Turns in one plane each, and the order they were made in; the first pair answered:
faru (before |-> after):
[  9  -6  -1  -1   6 -10 -12 -33   6  31 -32  -5   4   7  -8   7 -19   8
   4] |-> [ 23 -10   3   2  22  -7 -14  -9  32  19 -28  -9   9  19   1   3 -21   6
  15]
[ 48 -29  22   7 -13  -5 -18  16  -9   0 -27 -14  12   7 -14 -40 -31 -14
 -27] |-> [ 47 -20  13  17   3   9 -11  50  12 -22   0  -3   4  12   6 -44 -13 -19
   5]
[  8  37   8  10  13 -16  -9  23 -18  18 -51  26  18 -14 -24 -15 -31 -25
  16] |-> [ 11  38   7  11  14 -17  -8  38  -7  11 -49  29  20 -11 -19 -21 -27 -28
  22]
[  5  -7  24   3 -20   3  18 -36   1 -17  -1   0  23 -27 -15  -3  -8  15
 -43] |-> [ 23 -16  26   0 -13   3   8 -10  24 -22  -3  -1  24 -13 -10 -13 -11  16
 -39]
tib (before |-> after):
[  8 -34  13 -42 -46 -36 -13 -31 -29  13 -31 -21  27   5 -14   4 -29  13
 -42] |-> [-17 -16  10 -55 -30 -35 -13 -39 -11  37 -27 -14  26   5   0  36 -29  30
 -19]
[-26  15  28 -12   9 -13  -1 -70 -28  14 -12 -20  16  -1 -26 -10  -6  24
 -12] |-> [-20  33  29 -24  36 -19 -14 -33  28  26 -15 -16  15  22 -10  17 -22  35
  17]
[-13   8  -3   5  -9   4   5 -14 -43  -9  15   9   3 -24   2 -13  20  -2
   2] |-> [-23  25  -6  -7  12   2  -8   1  -3  11  11  17   0 -13  15  15  13   2
  27]
badok (before |-> after):
[ 19 -41  25  -1 -29 -21   4 -26 -47   8 -23 -27   1 -12 -17 -29 -16   3
 -51] |-> [-32 -11   2  -4 -25 -17  10 -56 -65  19  -8 -15  -6 -31  -8  -2  11  11
 -27]
[-12   2 -16 -14  14   5  -4  17  10   3  -7  11   0   6   3  17  16   6
  19] |-> [  3  -4 -12 -14  17   5  -6  30  16 -10  -7  10  -1   7   7   1  17   6
  15]
[ 11  34 -10 -29  24 -13 -15 -32  20  34 -19 -13   8  -6  -3  22 -30  26
 -12] |-> [-20  48 -26  -8  23   5   6 -19   6   2  21   8  -4 -21  22  14  21  14
  23]
[-22 -14   7   1 -20   5  -2 -27 -14  32 -19   4  -6   0  11  -7   4  10
 -26] |-> [-31  -6  -2  10 -18  14  13 -13 -15   9   0  12 -11  -5  22 -14  22   4
 -11]
Then:
Between the rows of a pair lie 2 to 3 turns.
[ 50 -25   8  -1  -1   7 -15  37  22 -20 -11  -1   7  14 -12 -44  -9 -12
 -32] |-> [-17  -4  -7 -19 -21   2  -2 -47 -49  24 -23  -1   1 -27 -26  -8  -4   4
 -45]  tib faru badok
[-26  22 -18 -14  10  -3   1 -20  13  37  -2  -4   0   9   5  40  -7  21
  20] |-> [ 16 -18  -7  19 -27  12  20  -6 -25 -22   9 -10   0   0 -17 -38  18 -17
 -21]  badok badok tib
[-34 -23  -1  21 -41  12   4 -36 -70  23  14 -19  24 -46 -38  -3  29  11
 -45] |-> [-35   9 -25  31  10  33   5  62  15 -13  69   7  12 -15  26   5  64  10
  37]  tib badok
[-23   6 -11  17 -10  15  13 -29 -52 -13  17  -4  -4 -16  -3 -18  31 -20
  -4] |-> [ 14   5  -2  16  20  21  -1  39  15 -26  25   0  -2  17  20 -24  21 -20
  23]  tib badok
[ 30 -27  31   3  -9  -9  -9   6  19   3 -15  -9  -8  34 -15 -21   4 -13
 -43] |-> [-28  -3  18  14 -20  -3  14 -35 -36   3   5   6 -19  -3  -6  -9  41 -17
 -31]  tib badok
[-28   5  -6 -10  -4  -6 -17 -55 -14  16 -31  -8 -12 -20  -3  52  -6  19
 -23] |-> [-35  24 -21   0  24   3 -11  -3  27  -5   4   8 -20  -7  29  60  13  16
  27]  tib badok
[-12  10 -23  -4   5  -2  18  14   0  -3  30  -8  -2  15  34   2  23 -10
  18] |-> [ -5  16 -19 -12  14  -7   9  12  18  10  24 -14  -3  27  33  11   7  -2
  21]  faru tib
[ 11 -53  22  -6 -26  11 -23  10   4   3 -44 -15  -7  19  -9  -3 -14  -2
 -59] |-> [-52 -12 -10   9 -21  33  10   7 -25 -20   8  18 -27 -14  24   7  50 -12
  -8]  badok badok
[ 29 -28  17  24  16 -16  -7  48 -12 -11  23 -22  -6   8  17 -41   5 -40
 -29] |-> [-25   2  12 -21  36 -32 -24   2  -4  66  -8 -20  -7   4  20  44 -21  -2
 -12]  badok faru badok
[-17  -4  -3 -29 -14 -19  -6 -20   0  38 -24 -15  11 -12 -42  32 -26  45
 -24] |-> [ -5  16 -15 -16  15   0   0  54  61  -2  15   2   8  11  -1  24  -4  35
  28]  tib faru faru
[ -3  -3  -9  16 -10 -15  48 -29 -16 -17 -15 -16 -47 -12 -21 -23  29 -17
 -31] |-> [ 43 -13   6   7   7 -20  24  12  44 -10 -33 -20 -35  21 -17 -23  -1 -12
 -29]  tib badok badok
[-28 -20   6   9 -28  15  13 -37 -56   3 -22   1  -2   4   0  -3  -6  12
 -40] |-> [-38  -8 -10  26 -24  27  27  -4 -46 -28  11  15  -6  -1  20 -14  29   0
 -16]  faru badok badok
[  2 -60  -2  23  -5  23  17 -22 -42 -35 -35 -34  14  14 -21  -9 -27  -6
 -32] |-> [-49 -19 -22  -4  32  21   5 -33  -6  14 -28 -22   3  18   5  62 -32  25
  16]  badok tib
[-15   5 -15   5  22   3  -4  53  -3  13  39  39   8 -13  17  37   9  29
  86] |-> [ 63 -62  24  12 -21 -17 -16  34 -32  10 -17   4  36  -3 -48 -23 -40  13
  -5]  badok badok tib
[  3  18  48  10  -2 -18   0 -51  -6  18 -36 -30 -12  18  -8  40 -19   2
 -34] |-> [  2  42  31  30  26   2   6  18  43 -31  15 -11 -20  28  37  31  22 -12
  24]  faru faru faru
[ 23   9   6  16 -36 -10 -13   8  11 -44 -19 -12  12   0   9 -38   8 -13
 -36] |-> [ 30  10  13  -3 -26 -19 -28   2  34 -14 -40 -22  15  15   5 -13 -18   0
 -32]  badok faru
[ -9   4  -6  -9  24  -7 -15  37  33 -19  13  -5   4   3  28   5  -6   6
  32] |-> [  6 -28   8   6 -18  -8  -1   4 -27 -32   2 -17  11 -18 -10 -37  -7 -12
 -26]  tib tib badok
[ 13 -16  -6  54 -19   9  36  33 -60 -51  50  15  -8 -47 -16   5  25  -6
  30] |-> [ 71 -41  16  47 -18  -3  12  71 -17 -50  22  -1   8 -11 -25 -11 -13  -6
  11]  badok faru
